One turning vector, and how many ticks it has turned
The counts run from 0 to 213.
[ -1  12   0 -17  36  10   6 -30  -1  27 -17 -34  16  21 -11 -30 -10   3
 -16  21  16  -8 -27 -11  33   7  24 -42  -9   1  11   4   4   1  -8 -18
 -12  30  -2 -11 -12 -17   4  -5  -3   6   9 -22  -7  12 -47 -22   7 -10
 -22] : 147
[ -8   2   6 -31  20  13  18 -35  -3  32  -7 -32  23  32 -12 -31 -17  16
  -3   9  14   5 -17  -6  13  13  24 -31   7  -4   8  -3   0  -3  -2 -26
 -17  30   0  -3  12 -42  -1  -3  25   7   6  -3 -19   9 -34 -26  11 -19
 -28] : 22
[-17 -11  12 -26  30  27  12 -27 -10  22 -27 -32  19  21   3 -19 -14   7
 -15  -1  22   5 -30  -8  25   6  15 -38   5   1  30  15  -6  -3   3 -25
 -17  24 -11  -2 -11 -15  10 -10  11   5  11 -22  -8  18 -35 -11  10 -26
 -19] : 25
[-11   4  19  -9  29  13  11 -25 -14  28 -27 -26  19   2  -1   0  -5  20
 -22  14  30   9 -28 -18  21   3  -1 -39 -12 -17  23  18 -11   2  -5 -21
  -6  15   3 -16  -8 -15  20   8   5 -21  25 -22  -8  23 -27   6  14 -20
 -24] : 53
[ -6   5  -1 -13  28   2   8 -27  -3  24 -23 -40  14  25   2 -12 -19  12
 -11  20  27   2 -26 -21  29   7  14 -42 -13   1   4  17 -11   3   5  -7
 -11  36  -7 -12 -19 -22  11 -13   4  -3   2 -21  -5  18 -32  -4   2 -23
 -17] : 208
[-18   3  15 -16  27  29   4 -26  -3  24 -25 -19   8  22   2 -25  -8  12
 -16  10  24   3 -33 -11  21   9  12 -40  -6 -11  35  15   3   2   0 -17
 -19  17   2   6   0 -14  16   5   5  -7  12 -15 -10  26 -40   1  18 -18
 -28] : 131
[ -2   5  14 -19  20   2  20 -31 -20  27  -8 -36  36  13 -14  -2  -9  28
  -9  12  24  20 -11  -9   6   3  10 -28  -4 -18   6   0 -12  -2  -3 -36
   0  29  -3 -20   8 -37   1  10  20 -16  21 -11 -23  13 -16 -15   4 -28
 -23] : 202
[ 15  13   7 -20  26   1   9 -20  -1  26 -13 -37  23  14   1 -30 -22   5
 -13  18  31   3 -15  -6  26   9  24 -41  -9   4  13  13  -1  -2   2   1
  -6  40 -10 -17 -19 -22   9  -9  -1  -4  -2 -19   8   7 -33 -13  12 -17
 -20] : 167
[-11  10  18 -20  17  10   8 -46  -6  22 -12 -29  23  30 -10  -4  -6  29
  -3  20  19   6 -25 -14   9   8  18 -34 -13 -21  -4   3  -3  10   7 -27
 -17  24   5 -11  17 -36   5   8  17  -3  14 -13 -19  17 -23 -17  11 -31
 -23] : 79
[ -2  10  16  -5  33  10  -4  -9   5  41 -12 -39  27  17  -3 -13 -14  34
  -9  19  27  10 -19   4   2  17   7 -38  -3 -22  30   6  -4  -2  -9 -15
  -5  34   8   0  -1 -19   5  23  -5 -19  18   0  -2  23 -22 -21   9  -4
 -28] : 113
[ -5   4   7  -1  38   9   4 -14  -2  46 -20 -29  25   6   1 -24 -11  31
  -4  10  19  12 -23  -8  10  15   6 -34  -4 -15  28   3  -9  -6 -15 -17
  -4  30   3   3  -2 -16  10   8   9 -15  15  -4  -4  31 -24  -4  19  -6
 -44] : 154
[ -7   6  27 -22  19  17   2 -15   3  39 -10 -33  33  26 -12   3 -14  27
  -2  11  21  21 -18  11   9  16   7 -38   1 -22  21  13  -8   1   4 -22
 -10  30   1   0  17 -25   7  23   5 -11  24  -1  -7  12 -20 -23   7 -16
 -25] : 10
[-13   3  10   0  33  14  13  -9   1  38 -18 -39  22  14   6  -5 -18  24
 -19   7  39  12 -18  -1  19  13  -1 -40  -2 -11  36  18 -22  -6 -11 -12
  -5  32   3  -4 -15 -14  10  16  -2 -15  24 -11  -4  22 -28  -1   4 -15
 -26] : 134
[ -5   5  23 -30  28  19  11 -28 -15  33 -13 -33  25  13 -26   8  -6  10
 -13  12  21  12 -24  -2  21   4   9 -33   4 -13  20   6   5   3  -1 -35
 -10  22   0 -19   7 -17  10  22   6  -4  33 -11 -17  10 -27 -22  10 -15
 -13] : 95
[-14   1  20 -15  25  16  10 -24 -11  30 -11 -33  26  23  -6   7  -9  33
  -9   5  27  19 -14   3   1   5  -1 -34   1 -22  20   7 -16  -5  -1 -30
  -8  29   6  -6  15 -30   1  15  13 -13  25  -6 -19  25 -17 -10   4 -25
 -25] : 157
[ -1  -7  13 -18  30   2   5 -26  -1  29 -12 -46  27  28   5 -16 -10  23
   0   5  19  14 -22  -4   6   7  14 -31  -4  -1  15   3 -12  -3   0 -21
 -11  46  -5   8   3 -26   1 -16  19   5   6  -6 -14  21 -20 -26   4 -23
 -33] : 2
[ -5   4  16 -37  25  21  11 -35  -3  26 -13 -29  21  26  -7 -27 -15   1
  -7   9  12   4 -22  -8  24   6  27 -37   1  -3  13   2   2   0   4 -23
 -18  27 -13  -3  10 -21   2  -6  15   5   8 -14 -12   9 -37 -23  16 -16
 -23] : 148
[ -7   4  21 -34  30  29   4 -23   5  26 -17 -33  21  30 -10 -20 -18   7
 -11   9  21   8 -25  13  19  15  24 -37   6  -4  26   8   1   3   5 -23
 -14  26 -12   6  10 -17   6  11  -1   4  13  -6 -12   9 -40 -24  11 -15
 -17] : 193
[  8  14  16 -12  30  -3   4 -22   5  27 -10 -46  28  15   7 -37 -19  18
 -16  16  36  -2  -9   2   0  13  15 -36  -3   0  16   8  -4  -4  -8  -8
   1  43   3  -7 -10 -31  -2  -4   8  -6  -9 -13  -2  19 -27 -17   7 -20
 -33] : 64
[ -6   6   8   0  29  10  20 -17  -3  40 -19 -32  28   8  -2 -15 -15  33
  -6   8  27  19 -19 -15  13  13   1 -44 -13 -16  23   7 -12  -5 -13 -16
  -4  27  -1  -9  -7 -23  13  13  15 -25  23 -10  -2  24 -17   6  17 -13
 -37] : 52
[  2  12  25 -22  20   7  11 -30 -15  28  -6 -36  35  20 -18  11 -18  21
  -9  12  32  20  -6   4  14   6  11 -40   0 -16   5  10 -12  -1   2 -28
  -1  31  -4 -17   8 -31   1  18  11 -11  20  -6 -11   4 -17 -24  -2 -24
 -15] : 14
[-22  -7  13 -30  30  28  12 -23  -8  31 -23 -32  14  27 -11 -13  -9  11
 -10  -3  15   9 -32  -2  27   8  15 -32  11  -2  30   6  -4  -5  -1 -26
 -23  26  -7   1   4 -15   7  -1  12  11  23 -17 -20  17 -38 -18   7 -21
 -25] : 152
[  0  18   1  -8  35  -2  10 -23  -1  31  -5 -47  20  17  -8 -29 -14  19
 -14  24  23  -7 -14  -3  19  10  17 -38  -7   4   8   2  -4  -2 -17 -13
   0  42   6 -19 -19 -27  -3  -1   7   6   5 -14  -5  16 -36 -20  -6 -14
 -28] : 146
[ -7  16  -9   1  27  -6  18 -26  -6  34  -7 -34  21  23 -14 -14 -13  26
  -5  25  21   4 -17 -16  19  11   7 -38 -17  -9  -2  -4 -16  -3 -15 -14
  -6  33   5 -21  -6 -36  -3   5   9  -7  13 -12  -9  18 -29 -15   3 -13
 -28] : 101
[  0  19  18  -5  26  13   6 -14   0  38 -12 -31  31  15  -5 -13 -16  34
  -6  18  32  15 -13  -1   8  18   3 -43 -14 -22  19  12  -8   1 -13  -9
  -2  25   9 -12   2 -27   7  30   4 -24  20  -3   3  12 -23 -11  15 -10
 -29] : 11
[-10  -9   2 -13  44  19   9 -20  -8  35 -27 -37  15  15  -3 -21  -9  10
 -16   7  26   7 -28 -10  28   3   8 -34  -1  -4  31  10  -3  -3  -3 -19
 -11  30  -6  -4 -14  -9  11 -10  -3  -1   9 -19 -10  17 -39 -12   9 -19
 -27] : 151
[  1   8  24 -22  30  19   6 -11   5  33  -8 -32  29  21  -4 -30 -17  30
  -9   7  27  12 -14  11   0  16  16 -34   5  -7  31   1   1  -3  -5 -19
  -6  27  -1   4  12 -26  -2  14  11  -6  11   5  -7  14 -25 -21  12 -13
 -35] : 194
[  5   2  25 -36  18  13  -4 -36   4  19 -17 -34  22  29   2 -22 -20   5
  -8  13  24   6 -23  -2  14  10  30 -33  -3  -5  10  17   1   7  16 -16
 -14  28 -11   1   6 -25   7  -2  13  -1  -1 -13 -10   9 -32 -24  12 -22
 -22] : 189
[ -4   8  20 -32  22  17  11 -33  -3  18 -15 -35  18  20  -7 -26 -15   2
 -26  14  33  -3 -14   0  24   3  23 -37   2   2  15  19   4   1   6 -19
 -12  28  -2 -13 -11 -26   6  -6   6   8   1 -21 -15   8 -38 -12   0 -29
 -11] : 168
[ -9   4   1  -1  35  12  20  -9  -1  40 -17 -37  27  14  -4 -24 -16  24
 -15   0  28   9 -18  -9  20  12   5 -33   1  -4  32   8 -15 -11 -18 -17
  -3  34  -4  -5 -15 -19   3   5   4  -5  14 -10  -4  22 -24  -4   6 -12
 -31] : 48
[ -1   4  14 -14  34  16  -1 -14   1  33 -30 -36  18  10  10 -20 -14  12
 -19   7  34   6 -27  -8  22   7   6 -37  -3  -2  30  25  -9  -1   1  -6
  -7  34  -4   0 -17  -4  15  -1  -6 -13   7 -16   3  25 -32  -5  16 -16
 -24] : 110
